128 stands for zero in the data rows.
Some points, each followed by its number:
091,087,100,118,161,137,139,125,130,117,155,095,136,125,121,147,114,152,087,123,139,073,140,153,079,091,126,137,122,129,137,121,135,078,111,119,140,152,120,119,114,086,111,069,120,138,149,130,126,169,127,142,107,173,144,125,131 0
139,105,122,126,169,158,124,116,128,134,151,121,123,134,110,146,108,086,179,156,101,150,116,099,123,160,145,145,131,155,121,155,095,133,137,041,109,123,162,125,123,110,100,084,117,116,082,157,118,122,108,133,137,082,122,137,114 1
161,145,163,115,132,158,094,146,088,157,106,169,099,099,143,107,101,118,143,184,126,121,129,077,115,169,129,135,134,150,139,144,104,172,125,163,101,102,139,167,139,158,107,117,137,139,074,145,121,108,126,128,135,122,121,106,139 2
091,103,127,168,159,139,136,113,163,090,169,109,152,145,131,097,142,114,127,128,080,100,099,116,143,166,123,140,120,147,097,145,126,135,073,115,142,148,158,096,088,104,103,079,114,157,134,099,119,115,155,113,121,136,136,112,123 3
133,164,122,131,082,113,162,128,116,144,137,104,145,158,119,118,147,180,088,072,156,103,139,183,101,107,121,145,123,116,134,122,157,140,122,087,153,159,104,123,150,130,139,140,122,152,136,095,141,151,130,111,106,158,112,102,146 4
149,198,130,143,082,128,102,146,132,105,136,118,144,128,135,102,153,140,122,089,156,135,171,160,171,107,111,114,145,126,155,130,123,150,182,175,138,133,108,150,176,125,136,177,158,146,145,108,128,114,131,096,137,161,107,160,129 5
060,133,138,110,096,132,150,117,141,148,093,166,106,138,109,131,115,139,124,149,132,136,114,091,113,173,152,132,107,125,124,143,142,186,107,136,147,095,123,133,138,185,131,164,097,127,104,119,165,129,105,123,112,112,116,072,153 6
093,123,138,110,076,099,097,148,132,127,086,130,091,140,119,112,131,120,137,133,120,154,081,125,129,159,136,118,134,119,105,132,135,173,168,195,130,153,128,103,120,165,142,168,098,160,106,133,175,117,100,123,155,098,127,113,120 7
175,147,126,156,131,130,087,137,162,106,132,182,140,073,158,079,126,145,111,162,122,137,117,137,193,111,101,124,145,146,126,127,118,126,125,107,110,121,112,167,114,126,114,113,152,107,162,086,092,107,158,128,168,110,147,120,094 8
160,145,094,129,112,110,166,112,085,115,161,068,163,146,115,141,133,140,119,084,165,106,168,195,099,101,121,102,111,135,137,112,121,102,145,132,132,161,102,121,166,113,137,133,134,105,117,111,114,141,123,117,130,152,118,134,115 9
065,144,129,094,112,150,133,140,135,137,127,120,112,164,114,177,120,143,117,104,166,088,153,134,085,119,143,117,140,108,148,135,125,128,108,131,163,140,131,144,150,121,129,135,133,124,141,200,153,176,109,141,115,139,099,102,178 10
158,098,082,155,150,157,169,116,108,116,157,117,159,080,111,129,095,117,121,143,132,100,154,139,160,120,105,129,115,156,142,110,113,102,155,073,089,155,124,167,119,130,115,146,134,091,160,095,097,101,151,149,136,143,145,140,090 11
Which point above is nearest to each new point, looking only along the 3 directions in which the numbered points spread most? Its number follows each.
105,097,121,100,135,114,119,138,125,115,105,165,080,175,130,170,126,132,132,147,129,121,137,088,081,115,131,120,142,110,097,168,159,097,085,138,132,083,119,098,100,133,155,148,108,111,163,143,174,145,094,124,138,086,116,125,148 6
102,100,121,090,135,106,137,139,149,128,103,143,071,167,134,156,128,114,137,151,135,131,138,088,098,122,131,095,120,117,102,144,146,097,096,127,157,111,115,092,079,134,154,149,111,093,144,137,179,142,086,125,130,067,111,102,149 6
087,123,138,099,105,077,113,136,123,150,092,153,123,161,132,106,140,101,145,145,119,160,103,093,105,141,129,121,104,127,104,142,142,145,122,161,155,098,114,111,097,180,157,186,100,106,144,088,157,112,110,105,125,096,116,106,143 7
132,137,147,109,156,168,124,110,162,112,106,135,083,104,138,163,127,130,156,142,136,157,134,103,118,120,150,120,137,120,162,112,110,128,212,091,090,103,138,156,148,122,131,106,166,127,056,181,117,117,132,156,134,133,143,158,129 2
091,100,126,081,102,093,127,158,189,124,100,119,106,150,118,161,123,131,129,132,121,123,120,119,120,131,140,099,172,101,129,114,123,131,136,158,120,111,135,102,093,117,134,132,110,102,143,191,189,161,068,151,163,114,135,141,125 6
139,199,162,102,086,130,104,153,167,150,111,131,090,137,137,124,127,134,141,125,147,183,160,118,167,157,128,099,141,130,164,116,110,176,169,169,099,153,130,152,158,153,130,179,148,131,136,159,142,133,121,120,124,111,091,119,157 7
130,106,135,166,158,146,144,114,086,129,158,126,152,114,124,124,142,097,127,123,088,124,088,122,146,155,123,118,133,144,095,162,147,133,069,071,147,148,157,105,169,105,103,147,115,155,152,094,117,124,129,109,099,126,127,140,116 3
149,147,124,153,126,110,103,134,075,141,130,122,171,091,157,093,120,128,128,156,120,158,124,139,179,108,108,119,139,132,135,135,120,125,123,216,078,136,117,157,136,125,119,138,144,140,133,083,093,113,152,117,131,151,141,137,101 8
151,201,169,093,078,135,126,150,159,151,112,123,089,146,125,119,130,110,140,125,155,150,138,110,142,162,125,123,149,111,157,168,107,190,144,131,118,105,128,159,147,157,134,171,152,158,120,158,152,131,105,110,119,149,097,148,158 7
202,133,125,150,140,135,148,105,110,110,144,116,138,094,144,132,143,165,130,110,135,139,141,155,158,084,123,129,120,118,153,100,134,095,192,156,115,130,117,115,159,101,138,072,156,085,111,134,090,127,144,132,136,151,151,171,111 11
148,187,138,140,089,108,110,144,053,104,135,102,154,116,139,093,145,141,112,098,162,163,151,157,170,108,118,111,135,116,152,119,130,143,155,153,121,088,112,164,163,127,140,142,146,128,153,113,124,152,140,105,116,149,113,151,133 5
133,100,146,131,165,141,174,104,171,132,139,140,114,134,114,170,137,094,161,115,100,118,132,100,136,156,162,165,132,121,125,105,137,124,136,069,147,088,167,066,125,116,118,083,122,132,090,183,120,128,119,145,105,135,127,120,137 3
111,198,160,108,089,147,100,151,070,143,109,139,097,141,131,123,124,123,136,125,150,181,151,116,160,147,134,105,146,128,172,124,110,181,167,138,101,085,131,146,142,161,137,149,149,115,129,159,132,128,121,116,145,147,091,128,157 7
094,094,097,125,154,137,134,127,134,138,151,120,152,122,127,144,116,155,101,120,136,076,146,149,094,091,123,163,135,114,125,146,130,081,076,094,144,161,124,120,098,094,117,066,130,145,144,135,125,163,131,150,116,164,137,122,139 0
178,135,122,154,149,113,149,111,140,105,138,132,147,100,138,130,147,138,137,116,129,144,133,150,159,084,127,155,125,115,149,111,128,097,169,175,094,096,114,139,154,106,138,122,160,109,075,127,103,133,143,129,142,158,152,211,106 11
098,100,126,097,152,157,105,136,157,145,126,120,090,131,114,181,102,126,110,144,131,054,145,110,090,129,140,138,119,124,139,138,103,114,091,095,141,129,141,121,108,114,111,076,118,159,141,173,148,159,122,157,106,134,129,104,157 3
112,155,149,092,066,092,142,171,136,138,108,138,128,185,110,134,145,132,110,083,143,163,113,177,148,136,123,068,144,108,135,108,118,162,149,168,140,145,134,148,176,133,147,129,127,174,168,153,149,140,108,137,131,135,111,143,137 4
116,099,147,127,167,157,166,098,201,133,135,147,102,137,101,178,141,124,165,117,105,109,124,093,147,157,160,148,120,126,125,172,137,132,128,097,135,135,167,093,119,119,120,123,121,136,086,194,129,143,127,141,094,116,129,149,135 3
